Here are some numbered points:
[1.4 1.7 1.3 0.2 -0.5 -0.7 0.4 0.4] 0
[0.7 0.0 -0.1 -1.2 -0.1 0.2 -0.3 -0.1] 1
[-2.1 -2.5 1.1 -1.0 3.7 -0.2 -1.1 0.1] 2
[-1.3 -0.9 0.1 -0.3 0.9 -0.4 -0.5 0.1] 3
[-0.2 0.0 -0.8 0.4 -1.2 -0.2 -0.1 1.0] 4
[0.3 0.0 1.2 0.4 -0.8 -0.3 1.0 -1.1] 5
[2.1 3.3 0.4 -0.6 -2.0 -0.4 0.6 -1.3] 6
[-0.2 -2.7 -1.5 0.0 1.2 -0.8 -1.4 2.3] 7
[3.4 0.2 0.9 -0.6 -1.4 -2.1 2.5 0.6] 8
[-0.7 -1.2 -0.5 0.5 -0.6 -0.5 -0.4 0.9] 9
[1.1 1.0 -0.5 -0.1 -1.4 -0.2 -0.2 0.0] 10
[1.3 0.0 -1.0 0.6 -1.9 0.5 -0.6 1.7] 11
[0.5 2.8 2.2 0.2 -1.3 -0.1 1.6 -1.8] 12
[0.5 0.3 -0.4 0.8 1.1 0.0 0.4 -1.0] 13
[1.1 1.6 0.8 0.4 1.2 0.9 1.3 0.4] 14
[-0.2 -3.2 0.1 -0.2 3.4 -1.3 -0.5 0.9] 15
[-1.0 -1.1 0.7 -0.4 1.3 -0.2 -1.7 1.6] 16
[0.1 0.3 -0.5 0.3 0.0 0.1 0.2 -0.7] 17
[0.5 0.1 -0.4 -0.7 0.0 0.1 -0.5 0.3] 18
[0.5 -0.4 -1.2 0.8 -0.1 0.5 0.3 -0.1] 19
[1.8 4.2 0.7 0.2 -1.6 -0.3 2.1 -0.9] 20
[-1.6 -1.1 0.8 0.1 0.9 -0.6 -0.4 1.2] 21
[2.3 1.8 0.7 1.5 -2.3 -0.1 0.6 0.1] 22
[-1.3 2.1 2.1 -0.7 0.5 -1.2 -0.8 1.6] 23
[2.0 0.5 0.1 -0.3 -0.6 -0.3 0.3 -0.3] 24
[-0.4 -0.4 -0.1 0.7 -0.2 -0.1 -0.9 -0.3] 25
[-1.7 -2.7 0.0 0.7 1.6 0.2 -1.9 -0.5] 26
[1.3 0.8 0.9 -0.3 -0.1 -0.8 0.6 0.6] 27
[3.0 3.1 0.2 -0.7 -2.6 0.8 2.8 -0.8] 28
[0.8 4.2 2.9 -0.1 -0.2 -1.0 1.7 -1.4] 29
Which point above is nearest to each new point, looking only along the 2 directions in which the numbered points spread most? Its number follows each.
[-0.6 -0.3 -0.5 0.2 0.4 0.1 -0.5 1.1] 25
[1.7 1.5 -0.5 -0.1 0.2 -0.1 1.1 -1.0] 0
[-2.1 -2.1 1.0 4.4 4.2 -1.2 -0.2 -1.3] 2
[0.0 -0.5 0.3 -0.8 1.2 0.4 -0.6 0.6] 3
[0.6 -0.3 -0.5 -1.1 -0.2 0.8 -0.5 -0.2] 18
[-1.3 -0.3 2.3 0.3 1.1 0.1 -0.7 -0.2] 23
[0.8 2.1 -0.2 -0.8 -1.0 1.2 0.4 -0.6] 0
[1.8 1.6 -0.3 -0.1 -1.2 0.0 0.6 -0.6] 8
[1.1 1.2 -0.2 0.6 0.1 -0.4 -0.2 -0.7] 27
[0.1 -1.4 -0.8 0.7 -0.2 0.1 0.4 0.1] 9
[-0.2 0.9 -0.4 -0.1 0.6 0.4 -0.4 -1.2] 13
[1.2 1.6 -0.9 -0.1 -0.6 0.0 0.8 -0.4] 24
[-0.3 -1.2 -1.9 0.5 0.7 -0.9 -0.6 1.7] 9
[-0.2 -2.6 2.2 1.9 -0.4 -0.1 -1.8 -1.7] 3
[1.5 2.4 0.8 -1.0 -0.6 -0.7 1.1 -0.2] 0
[1.7 2.9 0.4 1.2 -1.0 0.1 1.7 -0.9] 6
[0.4 -0.9 0.2 -0.5 1.0 0.1 0.1 -0.2] 25
[-0.6 -0.1 -0.6 -1.0 0.4 0.0 -0.2 -0.4] 25
[0.9 0.7 -0.7 -1.4 -0.1 -0.8 0.8 -0.4] 27
[1.7 2.0 -0.3 0.0 0.4 -1.1 -0.1 -2.3] 0
[-0.1 1.6 -0.5 0.1 -0.8 -0.2 0.0 -0.6] 27
[-0.5 -0.2 -0.7 0.1 0.6 0.0 0.0 1.1] 25
[0.2 -0.7 0.4 -1.1 -0.5 -1.3 0.3 -1.0] 13
[0.1 -0.7 0.2 0.3 0.1 -0.5 -0.8 0.0] 25
